A single turn carries every row of the set below to another of its rows. Some are shown first; where does it send the rows asked next?
k_366: [ 21 -28 -19  22 -35  -9   8  11  -3  16 -16  14   1 -12   4 -11 -25  -5
   1  22   7 -19  -5   3   9  -2 -23  15]
k_191: [ 10  -9  -3  14 -22   2   2  13   1   6  19  23  -5 -33 -13  -2 -17 -23
   6  -4   5  -4 -15   3   9  -2  -5  11]
k_950: [ 20 -17  -1  27 -16 -13  13  11  16   2  -2  21 -19  -7   4  -5 -20 -14
   1   5  -1  -8 -17 -32  26   4  -8  26]
k_292: [ 14   9  -7  22  -7  22  -1   0  -2  11   1  15  -9 -10  -5  -6 -25 -12
  13  -3   6  -9 -17 -12  24  -6  -7  20]
k_692: [ -3 -27 -10  22 -10 -10   3   7   2  10   7   5 -13  -6   9   3 -16   6
  -4  21  -2  -3  -2  -5  12  12 -16   9]
k_331: [ 21  -2   1  21 -24  -7  -5   5   1  13  17  26  -2 -13  -7   3 -27  -3
   3  21  -8 -12 -10  -5  28 -16 -13  18]
k_885: [ 18  -7 -14  14 -12  19  17   5  -8  22   8  20  -3 -15  -3  -1 -18   3
  -7  16   7 -12   1 -17  13  -6   3  44]
k_825: [ 13 -26 -21  30 -26 -18  -9  -8   9  19 -10   6 -12 -14   2  -4 -17 -29
  12  32  -6 -10  -7  -9 -11 -13  -9  23]
k_296: [  0  -7 -17  22   0  -1  14   5  -5  16   6   4  -1   3  -6   0  11   2
   0  11  14 -11  -5  -4  15  -9 -13  21]
k_554: [ 18 -23   2  19 -29   1 -14   1  11  13   2  11  -7   7   4   2  -9   2
 -14   7 -16 -10 -10 -21   9  -8 -14  22]
k_389: [ 25 -20 -21  17 -16  -2  -2   3   7  16 -13   8  -4 -11 -11  -3  -3 -31
   2  13   9  -6 -20 -12 -26 -14 -17  27]
k_444: [ 19 -15 -10  30 -13   9  19  20  -3  15   7  24 -13 -23 -10 -23 -11  -8
   8   7  -7 -10  -2 -20   3   7   5  11]
k_879: [ 27  -7  -8  33 -11 -10  13  -1   0   4  -7   6  -7 -19  -8   4  -7 -28
   8  -3  -5  -3 -12  -3 -24   4 -15  37]
k_300: [ 23 -22 -17  20 -19  -3  18  -4   0   3   8  13  -6   3  -9   1 -14 -43
   1   4 -14 -12 -12 -27 -17 -11 -13  21]
k_196: [ 17 -20 -16  31 -18 -14  13 -10  10   2  -4  11 -14  -4  -9   2 -27 -33
  -7   9 -17  -7  -4 -18  -8 -26 -12  33]
k_749: [ 16 -16 -14  11 -23   6  24  14   5  23  -8   3   9 -23  -2   0 -11 -22
  16  21  14 -14 -16   2   0   5 -25  22]
k_114: [ 25 -11  -6  -2 -21   0  22   9  -2   4  -1  34 -13  -6 -18  17 -15 -19
  -4   8   6 -14   6 -11  12  -4 -11  19]
k_355: [ 16 -19 -16  19 -14   4  16   3  14   9 -19  -1  -3 -11  -2 -15 -11   3
  25  17  12 -17 -11  -1  14 -15 -18  20]
k_651: [ 14  -5 -24  28  -3  -7  16  19   1  23  -3  13 -14 -15 -16  12  -7 -12
   1  18   7  -1  -5  -2   4  16 -11  10]
k_496: [-14  -4   4  20 -15   5  24   4   5   6  -3  10  -2 -14  -3  -3 -11 -32
   3   3  -4 -13   7 -12  24 -14  -9  21]
k_771: [ 11 -20 -23  13 -13  10  -6 -11   5  10 -11   0   2   4   6   2  -9 -21
  15  22  -2 -20  -6 -15 -13 -23 -12  17]
k_559: [  2 -11   5  22  -5   0  23   4   9  14  11  28  -2 -27   4  -4 -21   5
   0  16 -15 -15   1  -4   0 -11 -13  21]
k_747: [  6   4  -5  31 -14   6   7 -11   8  25 -10   8 -17  -6 -15  -7  10 -21
   9  -6   0 -11  -9  -6   8 -13  -2  30]
k_796: [ 13 -14 -15  12 -29   2   4   5  16  20   3  20 -12 -22  -9  27 -12 -26
   5   9 -14 -11  -1  -1  -4   8   2  11]
k_853: [ 30 -10  -9  23 -12  13   4  -2  -7  -4  -2  -6   3  12  -7   0  -3 -11
  16  10 -13 -13   3 -19  -7 -13 -13  24]
k_628: [ 16 -23 -17  31 -31 -13   0  -3  -2  -1   4  -3  -2 -16   3  12 -21 -18
   7  21 -17  -8  10  -3  -1  -6   1  36]
k_249: [ 16 -21 -18  15 -16   6  15 -17   4   2   4   0 -16   1 -11   4 -20 -37
  10  15 -11  -6  -1 -25  -3 -20  -4  35]

k_444 -> k_559
k_191 -> k_331
k_296 -> k_651
Now find these:
k_554 -> k_747
k_825 -> k_771
k_879 -> k_628
k_950 -> k_496
k_300 -> k_196
k_749 -> k_366

